Each row is where one point has got to under a steady rotation. How many steps took it there?
The counts run from 0 to 134.
[  6  -5   1  36  13 -18 -12  17   2   0   5 -12 -16  -1  42   5  -6  35
 -21  56   8  33  12   3   3  46  -9   9   5  17  26 -55 -19 -13   3  -3
 -21  23  -2  20 -36 -34   1  30  40 -33  21  21  14 -16  10 -37 -71   1
   6 -30  -1  -9  33]
98
[  7  -9 -10  34  14 -16 -13  10   9  -7  17  -1 -20   9  46  19  -2  35
 -24  38   2  37  14   4  10  39   2  -8  13   7  29 -56 -21  -8   8   6
 -22  36  -9  24 -36 -31   3  25  35 -49  35  14  13 -12  14 -40 -59  14
  -6 -33  17 -12  33]
97
[-26   7  -8  -6  27  -5   2   6 -10 -27   9 -18   4  36  26  48   6  21
 -47  44  37  18  17   4 -17  -8 -15  -2  37  -9  42 -30 -25 -17  30  26
 -14  13  19  29 -10   7  -8 -23 -27 -14   2  27  -7 -29 -18  -4 -31 -52
 -18 -22  15 -12  59]
121
[  9   8 -11   5  13  14  -1   6  15 -26 -13 -56 -31  11  42  12  17   0
 -48  17  32  42   5 -35 -24  22 -19   2  24  -3  16 -30 -22  -2   9 -20
 -23 -20   3  -1   0  -3  41  -8  22  -5  37  13 -27 -36 -20   1 -55 -44
   9 -34   7  29  34]
83
[-15  10 -19  13   4 -18  -3  24  -6  -1 -11 -19 -17  30  18  31   8  27
 -38  71  11  28  -4   1 -45  15   4  12  24  -7  33 -15  -8  -4   7 -17
 -12   2  -4  14 -39 -12  15 -29   8  -8  30   1  26 -47   1   2 -28 -50
 -30 -26  16   3  77]
17
[-42  23 -14  12  11   3   8  -5   4 -13  18 -12  -2  33  41  22 -12  28
 -42  49  14   2  26   3 -12   7  -2 -17  25 -18  36 -37 -18 -33  19  28
 -25  24 -14  19 -22  17   5   1   2 -32  -9  16  11   9 -22 -26 -60 -30
   8 -21  50   0  54]
61
[-33  26  16   7   3 -17  25  18   1 -16  -4 -14  15  21  34  43  11  20
 -29  17  -7   9  -8  18 -16  28  26 -13   2 -21  18 -34 -20 -42  24   4
 -43   9 -17   6 -37 -12  29 -10   1 -29  -5   1  44   0   0   6 -35 -13
  18 -37  68  20  56]
112
[-21  -5  -9  25   2  -3 -29  21  14 -16   8 -56 -48  51  49  20  20   3
 -16  19  37  30   6 -21 -11   7 -24 -19  35 -13  11 -30 -11 -30  19 -20
 -17   4   3  26  -3  -1 -11 -17  17  -1  33  27  -4 -23  -1   7 -48 -48
  -2 -39  35   8  22]
80
[ -3   6 -10   7  11   1   3  -5  19  -3   5 -41   8   5  37  20   8  28
 -40  80  15  25  -3 -19 -15  46   1 -12   3   3  42 -24 -47 -14  -8  18
  13  39  -8  11 -31 -36  21  18  20 -24  19  15  -1 -21  -4 -13 -53   6
   0 -29   4  -3  51]
102
[-29   5 -21   2  -1   6  17  15  16 -23 -15 -42 -27  39  42  16  25  -6
 -36 -18  11  24  -4  -6 -14   9 -24 -23  33 -43  -1 -40 -22 -26  14   7
 -22   7   9  -6 -31  12  15 -14   2 -15  34  14  -2  -5 -14  17 -34 -64
   3 -36  60  20  30]
25
[-13  -5  -7   0  16 -32  35  47  -5 -24   3 -26  -5  30  30  46  20  16
 -41   2  20  25 -29  32 -12  11   5   1  16 -26  29 -25 -13  -5  28  -2
  18  18   7  22 -38 -17   8 -10 -40 -22   0  14  29 -37  11  17 -11 -46
 -11 -22  37   1  68]
71
[  9 -14  16  26  23 -13   1  29   3 -49   5 -37 -26   3  51  23  10   5
 -42 -35  26  50   4   8  22   7 -14  -8  35 -12  10 -45 -10 -15  25  12
 -17  -5  21   7 -19 -13  -1  -5 -25 -10  21  21  -5 -13  10   2 -35 -35
   6 -44  42  14  36]
30
[-31  23 -11   5   5  14  19  -8 -17   6  -2 -26   6   5  37  15  -9  23
 -50  56  31  -1  23   7 -11  17 -15  16   1 -18  41 -44 -22 -10  19  19
 -25  -1  -5   0 -26   2  31   3  17 -18 -10  14  11  -6 -32 -24 -54 -64
  17 -24  33  21  42]
63
[-19  18 -28  -9  27  -1  22   0 -13  -9   0 -17  -3  27  16  40   9  21
 -57  39  34  14  -2   1 -41   0 -10  12  18 -15  39 -41 -20   9  27  -6
 -22  -3  24  23 -16  10  27 -12  -7 -36   9  20  -8 -29 -26  -8 -39 -66
  -3  -9   4  11  52]
123
[ -8   5 -19  21  17  -5  12  -2  24  -1   2 -35 -32  22  41   5  18  14
 -26  32  11  12 -15 -25 -20  42 -18 -21 -10 -10  21 -53 -35 -10   2 -15
  -5  29  -2  34 -23 -24  31  45  25 -44  24  25 -11 -11  -5  -6 -67 -10
  38 -25   5  -2  14]
42
[  6  12  22  -7  13 -23   4  38   8 -31   6 -42  21  16  33  30  14  12
 -37  24  -6  31  -7 -16   4  47  26  -8   3  21  23 -16 -38 -45  -8  19
 -10  20   3   5 -38 -40  15   6 -19 -16  12   4  24  -9  11   4 -38  21
  -2 -55  28   6  68]
51
[-27   8 -21  16  -4 -10  -7  28   0  13  -4 -50 -19  59   4  21  22  20
 -29  55  26  27  -5   3 -32   5 -20   6  35  -7  14 -12 -15 -27  -2 -12
   6  -8   5   4 -27   6  -3 -27 -13   1  33  14  15 -23 -12  16 -37 -70
 -27 -29  18  -4  60]
19
[ -1  21  26  -8   4 -20  -2  38  -8  -9 -14 -32  43  17  16  21   6  20
 -35  38  -2  27 -17  -3 -18  37  28  11  -5  37  29 -29 -37 -37  -7  -2
 -41 -11   4  -2 -33 -20  19   2 -12 -27  15  11  29  -8  -2 -17 -41   2
  -1 -52   7   9  63]
53
[ 28 -10  15  21  24 -26  13  30  -4 -50 -12 -16 -13   0  44  27   6   8
 -49 -16  20  54  -8   9   5  16  -7   6  24   6  28 -51 -23  11  34 -12
 -26  -8  15  23 -17 -15  23  -4  -9 -29  26  19 -16 -35  16 -13 -48 -14
   0 -32  11  22  52]
32
[ 14  -2  -2   9  22 -26  19  32   6 -44  -2 -25  -4  35  40  12  13  -5
 -36 -36 -10  30 -30  -6   8  24  -7 -17  13  11  15 -56 -44 -24  10   8
 -19  19  11  14 -32  -5  14  32 -33 -52  25  19 -17  14   2  -8 -54   1
  12 -42  20  -1  31]
91
[ 32  15 -24   8  33 -13  16   8  19 -49   0 -40 -27  16  31  15  14   0
 -47 -20   4  39 -11 -34 -11  26 -18  -9  17   4   5 -32 -16  -8 -10   8
 -20  -3  24  -4 -24 -15  42   1 -20 -32  47   3 -27 -13 -13   0 -55 -25
  -2 -39  17  11  59]
87
[-29   6 -48 -12  33  -6  27  12   6  -2  -3 -35 -14  43  20  23  22  14
 -42  12  31   8  -4   2 -21  -2 -30   0  16 -24  26 -48 -14  -4  12   6
  -2  -4  33  12 -41   7  -3  -4 -17 -33  19  26  -2  -9 -25  -8 -28 -94
  -9 -19  13  -9  27]
125
[-10  15 -10  11  10 -11  32  29 -10  12   7 -25   2  10  32  12   1  21
 -37   9   3   6   1  30   2  33  -6  15 -19  -2  31 -60   4 -11   3  14
 -21   3  -2  -6 -70 -21   8  21   2 -36  -7   8  56  13  -6 -35 -47 -50
  13 -27  44   4  47]
8
[-12  29   3  13  16 -11  35   9  13   6   9 -37  16  31   0  10  10  25
 -37  48 -12   5 -22   4 -26  54   2  -1 -15  -2   6 -17 -18 -29 -25   8
 -25  -6  -1   1 -58 -28  39  10  -9 -27  11  -7  43  11 -15  19 -47 -27
  18 -32  37   2  66]
108
[-20  21   9  15   6 -14  29  23   1  13   2 -53  17  33   8   9  18  26
 -30  33  -2  -3 -19  13 -14  41  -5   1 -19  -3   8 -22 -21 -43 -14   8
 -23 -10   0  -3 -56 -19  24  12 -20 -15   8   9  46  21 -11  11 -45 -41
  23 -39  37   3  51]
109
[  8   9  -2  14  23 -11  32  15 -13  -6   8 -29  -7   0  23  24   5  25
 -54  26  23  24  -9  33  -9  26  -6  23   0 -13  32 -37  15  10   6  14
   9  -3  16  -3 -54 -21  27 -12 -18 -11   3  -1  30 -23 -11  -7 -23 -79
   1 -17  25  16  73]
68
[ 12  -4  -1  15  13 -25  11  36  -3 -15 -21 -12   1   9  38   2   8  12
 -29 -13  -4  32 -26   6   3  33 -10   7  -6  17  29 -72 -44  -9  14 -23
 -43   8   5  14 -45 -13  22  39   9 -59  27  23   3  -3   8 -31 -61   3
  18 -30  17   5  19]
93
[-12   6   9  15   0 -14  11  46 -20   0   5 -21  -6  -2  47  39  -4  25
 -37  37  19  22   4  27  -6  31  13  21  -5  -8  51 -36  -1  -5  21 -10
  -8  19 -15  19 -45 -23   5   0  12 -12 -16   2  50 -40  13 -25 -37 -24
  -5 -20  42  16  63]
12
[-12  13  16  17  15 -10  -9   6 -18 -13  12  -4   1  17  26  40  -7  40
 -44  47  23  26  24  21 -18   7   5  16  24  10  35 -35   8  -8  19   8
 -50 -12  -1  20 -16  -4   9 -32   7 -16   7   5  19 -22  -4 -23 -54 -43
  -7 -37  23  13  67]
118
[-19   8 -38 -11  28  -6  25  10  -9  -1  -8 -27  -3  42  12  23  14  21
 -45  29  39   3  -8   2 -35   3 -35  15  16 -11  31 -48 -22   6  18  -3
 -17 -15  26   8 -33   8  20  -6  -6 -29  12  20   2 -24 -34 -18 -34 -87
  -2 -19   2  -1  36]
124
[ -4  -8   2  33  10  -7 -25  17   1  10   8 -37 -16   0  43  -4  -2  36
 -19  66  20  34  12   7  15  43 -21   8   8  19  35 -46 -32 -22  -6   9
  -9  17  -6  24 -32 -35 -11  31  31 -23  23  28  14  -6  11 -35 -65 -13
   2 -34  -5 -13  25]
99
[-29  26  -6  14  11 -16  -3   7  -8  12   9  -2  12  41   5  17 -11  36
 -31  52   0   5  12   7 -30  19  -6   6  11  19  22 -43 -15 -33  -3   2
 -64  -8 -15   8 -36  10  12  -1  10 -45  16   8  29  14 -18 -31 -73 -28
   4 -27  26  -5  51]
58
[ -3 -14 -10  16   2 -22 -15  33   6  -6  -9 -22  -2  20  44   4  10  19
 -11   3   1  31  -5   4  20  27  -8   2  17   8  23 -74 -45 -22   9   6
 -28  28   6  14 -53 -23 -14  35  18 -51  36  26  12  10  15 -43 -47   2
  -2 -41  18 -14   4]
95
[ 13   5 -28  -6  26  -4  -1   2  21 -48  -7 -51 -21  22  39  15  25  -4
 -46 -18   7  44   1 -36  -5  25 -17 -18  27  -3   8 -31 -26 -14  -6  26
  -6   7  29  -8 -20  -6  29  -4 -14 -23  48   9 -29 -12 -15   6 -47 -33
 -10 -45  20   9  49]
86
[-23   9 -26 -10   9   2  10   3  14   6  -6 -55  25  26  14   6  26  26
 -31  61   7   8 -10 -17  -8  45  -4  -6   0  -2  20 -18 -47 -38 -23  35
   8  19  14 -11 -51 -36  14  12  -1 -21  31   8  25   7 -17  10 -29 -34
  -8 -42  10 -10  41]
105
[-11  11 -55   6  33 -10  39  10   4 -13  19 -20 -45  39  23  32  16   8
 -47  -3  12   7 -15  11 -28  14 -13 -15   4 -35  19 -43  12  10  16  -4
  -1  15  12  27 -37  -3  15   8 -10 -37  15   9   2 -19 -12   1 -37 -65
   5  -7  37  -1  41]
127
